[[137 132 106 106]
 [127 124 138 142]
 [122 129 135 131]
 [142 122 121 134]
 [110 141 126 101]
 [141 116 135 155]
 [120 139 116  99]
 [130 136 107  99]
 [106 136 144 125]
 [114 135 133 118]
 [133 118 142 157]]
->
[[142 122 121 134]
 [141 116 135 155]
 [137 132 106 106]
 [133 118 142 157]
 [130 136 107  99]
 [127 124 138 142]
 [122 129 135 131]
 [120 139 116  99]
 [114 135 133 118]
 [110 141 126 101]
 [106 136 144 125]]

[[109 144 132 113 121 120 129 138 141 111 146 144 142]
 [120 135 117 114 128 131 142 127 152 112 138 135 131]
 [127 132 117 143 143 147 141 111 103 142 132 118 131]]
->
[[127 132 117 143 143 147 141 111 103 142 132 118 131]
 [120 135 117 114 128 131 142 127 152 112 138 135 131]
 [109 144 132 113 121 120 129 138 141 111 146 144 142]]

[[125 124 127 133 126 131 130 129 115 130 120 125 126 138]
 [128 121 134 125 123 126 137 127 106 128 123 136 127 136]
 [131 131 126 114 130 136 128 140 131 118 134 135 130 116]
 [129 123 121 127 126 129 131 132 131 108 122 131 123 135]]
->
[[131 131 126 114 130 136 128 140 131 118 134 135 130 116]
 [129 123 121 127 126 129 131 132 131 108 122 131 123 135]
 [128 121 134 125 123 126 137 127 106 128 123 136 127 136]
 [125 124 127 133 126 131 130 129 115 130 120 125 126 138]]

[[139 127 137 112 140 111 120 130 151 126]
 [117 155 119 131 123 133 152 112 119 139]
 [138 101 138 131 140 130 105 147 134 116]
 [114 127 119 135 109 143 125 132 108 125]
 [127 108 139 126 113 140 107 147 119 112]
 [120 110 142 118 105 136 113 144 129 111]]
->
[[139 127 137 112 140 111 120 130 151 126]
 [138 101 138 131 140 130 105 147 134 116]
 [127 108 139 126 113 140 107 147 119 112]
 [120 110 142 118 105 136 113 144 129 111]
 [117 155 119 131 123 133 152 112 119 139]
 [114 127 119 135 109 143 125 132 108 125]]

[[128 137 140 122 125 129 151 121 150 140]
 [120 135 152 130 137 112 145 125 127 150]
 [115 119 112 148 148 152 126 105 146 128]
 [108 146 105 108 145 134 149 137 125 116]
 [133 138 130 107 129 124 123 121 119 106]]
->
[[133 138 130 107 129 124 123 121 119 106]
 [128 137 140 122 125 129 151 121 150 140]
 [120 135 152 130 137 112 145 125 127 150]
 [115 119 112 148 148 152 126 105 146 128]
 [108 146 105 108 145 134 149 137 125 116]]

[[141 115 146 110 116 132 153 121 107 107 109 151 120 124]
 [119 129 104 133 150 112 114 136 136 136 133 114 140 134]
 [130 146 151 147 104 154 113 124 133 142 144 122 114 118]
 [128 141 111 153 125 139 106 125 147 149 154 115 142 118]]
->
[[141 115 146 110 116 132 153 121 107 107 109 151 120 124]
 [130 146 151 147 104 154 113 124 133 142 144 122 114 118]
 [128 141 111 153 125 139 106 125 147 149 154 115 142 118]
 [119 129 104 133 150 112 114 136 136 136 133 114 140 134]]

[[132 125 130 122 129 122 134 118 131 122]
 [128 129 135 130 131 123 132 131 129 125]
 [151 104 127 104 126 103 128 107 128 103]
 [121 119 139 127 137 124 141 126 140 123]]
->
[[151 104 127 104 126 103 128 107 128 103]
 [132 125 130 122 129 122 134 118 131 122]
 [128 129 135 130 131 123 132 131 129 125]
 [121 119 139 127 137 124 141 126 140 123]]

[[131 127 118 133 122 143 134]
 [134 125 122 120 136 131 132]
 [137 111 140 135 157 116 146]
 [128 128 130 124 130 120 123]]
->
[[137 111 140 135 157 116 146]
 [134 125 122 120 136 131 132]
 [131 127 118 133 122 143 134]
 [128 128 130 124 130 120 123]]

[[122 133 122 130]
 [127 128 125 128]
 [120 133 107 122]
 [132 125 130 128]
 [125 128 132 130]]
->
[[132 125 130 128]
 [127 128 125 128]
 [125 128 132 130]
 [122 133 122 130]
 [120 133 107 122]]
---
[[123 141 139 154 119 135 114 107 115 116]
 [130 135 141 123 150 145 123 109  98 137]
 [136 147 125 117 146 148 129 113  99 137]
 [122 118 131 118 113 110 133 153 126 146]]
->
[[116 115 107 114 135 119 154 139 141 123]
 [137  98 109 123 145 150 123 141 135 130]
 [137  99 113 129 148 146 117 125 147 136]
 [146 126 153 133 110 113 118 131 118 122]]

[[114 125 141 127 119 127 118]
 [131 108 150 122 121 127 116]
 [142 114 134 140 136 141 129]
 [112 153 132 120 119 118 127]
 [106 109 135 150 125 146 116]
 [112 134 146 112 112 114 117]
 [113 132 118 158 135 149 131]
 [146 111 154 109 122 118 119]
 [106 110 132 154 127 149 118]]
->
[[118 127 119 127 141 125 114]
 [116 127 121 122 150 108 131]
 [129 141 136 140 134 114 142]
 [127 118 119 120 132 153 112]
 [116 146 125 150 135 109 106]
 [117 114 112 112 146 134 112]
 [131 149 135 158 118 132 113]
 [119 118 122 109 154 111 146]
 [118 149 127 154 132 110 106]]

[[135 132 140 127 128 126 139 117 120 110 127 131 135 114]
 [114 132 129 147 129 127 121 139 127 120 124 125 137 151]]
->
[[114 135 131 127 110 120 117 139 126 128 127 140 132 135]
 [151 137 125 124 120 127 139 121 127 129 147 129 132 114]]

[[143 149 121 133 124 129 142 134 122 148 125 137 118 126 139 122]
 [122 125 128 124 120 125 133 137 117 139 118 122 135 132 135 134]
 [117 125 150 127 126 123 100 124 133 126 125 148 133 134 129 121]
 [122 122 142 138 130 139 119 125 130 145 134 127 128 116 137 113]
 [125 113 131 125 125 133 114 120 120 138 132 118 121 121 118 112]
 [132 118 125 135 122 133 129 128 125 136 115 131 125 132 139 139]]
->
[[122 139 126 118 137 125 148 122 134 142 129 124 133 121 149 143]
 [134 135 132 135 122 118 139 117 137 133 125 120 124 128 125 122]
 [121 129 134 133 148 125 126 133 124 100 123 126 127 150 125 117]
 [113 137 116 128 127 134 145 130 125 119 139 130 138 142 122 122]
 [112 118 121 121 118 132 138 120 120 114 133 125 125 131 113 125]
 [139 139 132 125 131 115 136 125 128 129 133 122 135 125 118 132]]

[[128 129 128 127 128 128 128 128 128 128 128 129 128]
 [121 135 108 149 149 146 134 105 125 107 137 132 118]
 [118 133 136 120 120 137 121 126 133 126 132 117 129]]
->
[[128 129 128 128 128 128 128 128 128 127 128 129 128]
 [118 132 137 107 125 105 134 146 149 149 108 135 121]
 [129 117 132 126 133 126 121 137 120 120 136 133 118]]

[[121 127 134 118 131 137 136 127 116]
 [122 128 124 126 124 119 128 138 116]
 [121 127 124 123 128 130 126 128 118]
 [144 150 138 127 138 122 134 129 135]
 [147 144 139 133 131 127 126 127 129]
 [132 156 131 118 143 119 140 133 146]
 [143 138 133 133 120 132 118 128 132]]
->
[[116 127 136 137 131 118 134 127 121]
 [116 138 128 119 124 126 124 128 122]
 [118 128 126 130 128 123 124 127 121]
 [135 129 134 122 138 127 138 150 144]
 [129 127 126 127 131 133 139 144 147]
 [146 133 140 119 143 118 131 156 132]
 [132 128 118 132 120 133 133 138 143]]
